data =
array([[130, 118, 129, 117, 107, 130, 122],
       [121, 123, 131, 136, 117, 128, 129],
       [134, 157, 124, 127, 129, 127, 128],
       [134, 132, 135, 134, 117, 122, 125],
       [122, 145, 129, 130, 107, 118, 132],
       [130, 119, 128, 119, 140, 125, 128],
       [122, 130, 131, 139, 129, 128, 133],
       [128, 134, 123, 135, 116, 124, 132]])
Rows and columns are counted from 1.
row 1 col 1 = 130
row 3 col 6 = 127
row 8 col 7 = 132
row 4 col 7 = 125
row 8 col 4 = 135
row 7 col 6 = 128
row 1 col 5 = 107
row 5 col 3 = 129
row 2 col 2 = 123
row 6 col 3 = 128
row 5 col 5 = 107
row 5 col 1 = 122
row 4 col 5 = 117
row 1 col 4 = 117
row 8 col 5 = 116
row 6 col 5 = 140
row 8 col 3 = 123
row 7 col 5 = 129
row 5 col 2 = 145
row 6 col 1 = 130
row 4 col 1 = 134
row 6 col 7 = 128
row 2 col 4 = 136
row 3 col 2 = 157
row 4 col 2 = 132
row 4 col 4 = 134
row 5 col 7 = 132
row 1 col 7 = 122
row 1 col 3 = 129

m =
[[133 123 126 132 138 138 143 100 128 131 118]
 [133 123 126 132 138 138 143 100 124 131 117]
 [104 120 126 132 138 135 140 100 118 131 118]
 [133 123 110 132 138 138 143 100 124 131 118]
 [130 123 126 132 138 138 143 100 127 126 118]]
Rows and columns are counted from 1.
(1, 1): 133
(1, 10): 131
(1, 7): 143
(3, 3): 126
(5, 9): 127
(4, 2): 123
(4, 4): 132
(4, 1): 133
(4, 11): 118
(5, 7): 143
(2, 8): 100
(3, 8): 100
(2, 3): 126
(1, 2): 123
(1, 9): 128
(2, 4): 132
(2, 6): 138

grid =
[[127 121 128 140 130 139 137 127 148 126 142]
 [158 135 148 121 144 115 108 127 106 129 111]
 [115 126 124 136 135 141 134 128 135 126 131]
 [126 134 131 126 147 130 118 128 111 127 113]
 [147 131 141 129 131 122 117 127 119 128 120]
 [126 126 126 132 127 131 130 128 132 127 131]
 [149 132 145 134 131 126 116 127 119 128 120]
 [139 126 136 131 141 130 126 127 132 127 130]
 [130 133 132 128 134 128 120 128 115 128 117]
 [111 135 123 127 139 135 124 128 112 127 115]
 [115 133 127 138 124 138 126 127 119 127 121]
 [135 131 134 130 121 126 123 127 121 128 123]
 [153 128 141 121 136 117 119 127 124 128 125]
 [135 125 130 130 126 127 129 127 134 127 133]]
Indices start at 1.
row 1 col 1: 127
row 11 col 5: 124
row 12 col 10: 128
row 2 col 3: 148
row 4 col 7: 118
row 10 col 6: 135
row 9 col 4: 128
row 9 col 1: 130
row 12 col 3: 134
row 13 col 1: 153
row 6 col 11: 131
row 3 col 8: 128
row 1 col 6: 139
row 5 col 2: 131
row 6 col 3: 126
row 9 col 10: 128
row 8 col 10: 127
row 5 col 3: 141
row 6 col 1: 126
row 6 col 9: 132
row 14 col 6: 127
row 1 col 4: 140
row 3 col 9: 135
row 14 col 4: 130
row 14 col 3: 130
row 8 col 4: 131
row 3 col 11: 131
row 2 col 11: 111
row 4 col 1: 126
row 4 col 3: 131
row 8 col 5: 141
row 2 col 2: 135
row 2 col 7: 108
row 5 col 6: 122
row 14 col 10: 127

M =
[[124 125 127 139 128 131 120 125 129]
 [117 141 129 126 128 154 129 141 122]
 [128 125 132 126 128 150 128 141 126]]
Indices start at 1.
(1, 1)	124
(2, 2)	141
(2, 4)	126
(1, 3)	127
(1, 7)	120
(2, 7)	129
(2, 8)	141
(1, 2)	125

W =
[[123 127 123 130 113 128 141 144 126 128 112 135 128 132]
 [120 132 135 134 125 134 153 138 124 127 113 143 129 130]
 [127 132 133 129 118 134 135 149 129 127 116 126 125 122]
 [128 139 109 137 126 133 130 139 133 127 130 125 136 123]
 [129 129 118 123 112 128 121 137 135 125 116 125 136 135]
 [126 129 109 135 120 126 130 141 135 127 123 128 133 128]
 [143 140 115 128 120 130 120 139 142 126 119 132 131 132]
 [116 139 125 137 127 139 145 140 129 135 129 137 128 120]
 [130 135 105 132 134 122 138 135 130 132 129 131 131 126]
 [128 130 112 131 117 129 125 139 138 126 121 130 135 129]
 [115 127 119 134 118 134 137 138 132 128 118 138 130 129]
 [119 137 127 135 126 137 146 142 128 135 124 136 127 122]
 [119 133 118 137 125 135 142 141 130 132 126 134 127 123]]
Indices start at 1.
(1, 1) -> 123
(12, 12) -> 136
(5, 5) -> 112
(13, 2) -> 133
(10, 5) -> 117
(3, 9) -> 129
(8, 6) -> 139
(12, 13) -> 127
(10, 12) -> 130
(2, 6) -> 134
(2, 7) -> 153
(1, 14) -> 132
(10, 3) -> 112
(6, 6) -> 126
(7, 13) -> 131
(2, 13) -> 129
(10, 8) -> 139
(13, 4) -> 137
(2, 9) -> 124
(8, 3) -> 125
(7, 12) -> 132
(2, 3) -> 135
(10, 10) -> 126
(3, 14) -> 122
(7, 6) -> 130
(6, 2) -> 129
(7, 11) -> 119
(13, 3) -> 118
(9, 13) -> 131
(13, 10) -> 132
(1, 7) -> 141
(6, 3) -> 109
(7, 4) -> 128
(12, 6) -> 137
(5, 4) -> 123
(3, 3) -> 133
(11, 1) -> 115

arr =
135,137,120,139,113,125
136,107,134,122,144,133
Rows and columns are counted from 1.
row 1 col 1 -> 135
row 2 col 6 -> 133
row 1 col 2 -> 137
row 2 col 3 -> 134

B =
[[135 127 129 127 127 112 129 117 125 127 131]
 [119 140 131 128 128 149 127 139 127 125 119]
 [116 135 132 135 128 156 122 146 137 132 128]
 [129 120 130 138 128 126 120 128 139 136 140]
 [115 141 129 133 128 146 124 140 134 122 127]]
Indices start at 1.
(1, 1) -> 135
(1, 6) -> 112
(1, 7) -> 129
(4, 8) -> 128
(3, 3) -> 132
(5, 11) -> 127
(4, 3) -> 130
(5, 2) -> 141
(4, 4) -> 138
(3, 11) -> 128
(2, 7) -> 127
(1, 11) -> 131
(2, 4) -> 128
(1, 3) -> 129
(5, 6) -> 146
(1, 10) -> 127
(3, 9) -> 137
(5, 5) -> 128
(5, 9) -> 134
(3, 4) -> 135
(3, 10) -> 132

a =
[[125, 127, 134, 128, 116, 124, 118, 128, 126, 132, 137, 128, 138, 126, 136, 127],
 [126, 126, 134, 128, 107, 125, 118, 139, 123, 143, 140, 128, 140, 126, 136, 127],
 [127, 129, 132, 128, 126, 125, 125, 127, 129, 130, 134, 128, 136, 127, 134, 127]]
Indices start at 1.
row 1 col 1: 125
row 3 col 14: 127
row 1 col 4: 128
row 3 col 15: 134
row 3 col 5: 126
row 1 col 9: 126
row 2 col 9: 123
row 1 col 2: 127
row 2 col 4: 128
row 2 col 16: 127
row 3 col 8: 127
row 1 col 12: 128
row 3 col 1: 127
row 3 col 10: 130
row 2 col 8: 139
row 3 col 6: 125
row 2 col 2: 126
row 1 col 3: 134
row 3 col 9: 129
row 3 col 2: 129

X =
[[126 131 136 126 130 125]
 [128 128 127 127 130 129]
 [102 122 107 133 121 113]
 [129 123 138 127 131 136]
 [124 132 119 132 124 119]
 [145 132 119 128 122 115]
 [136 124 116 133 123 157]
 [143 117 119 133 129 115]
 [124 131 125 127 134 116]
 [128 129 128 128 129 129]
 [124 137 142 124 130 123]
 [125 133 121 129 137 134]
 [127 132 138 124 133 122]
 [127 130 127 128 130 129]
 [128 129 126 128 130 128]]
Rows and columns are counted from 1.
(1, 1): 126
(7, 2): 124
(8, 6): 115
(11, 4): 124
(14, 1): 127
(11, 1): 124
(12, 6): 134
(11, 5): 130
(6, 1): 145
(12, 3): 121
(5, 1): 124
(13, 6): 122
(14, 6): 129
(2, 4): 127
(13, 3): 138
(7, 1): 136
(10, 6): 129
(5, 3): 119
(8, 4): 133
(15, 1): 128
(15, 3): 126
(9, 1): 124
(1, 2): 131
(6, 6): 115
(7, 5): 123
(7, 3): 116
(10, 4): 128
(12, 2): 133
(12, 5): 137
(14, 4): 128
(13, 1): 127
(4, 1): 129
(3, 6): 113
(4, 2): 123
(1, 6): 125

x =
[[134 137 131 140 149 101 140]
 [119 136 136 130 142 152 103]
 [106 124 114 144 125 135 136]]
Indices start at 1.
(1, 1) => 134
(2, 5) => 142
(1, 2) => 137
(2, 4) => 130
(3, 1) => 106
(1, 5) => 149
(2, 3) => 136
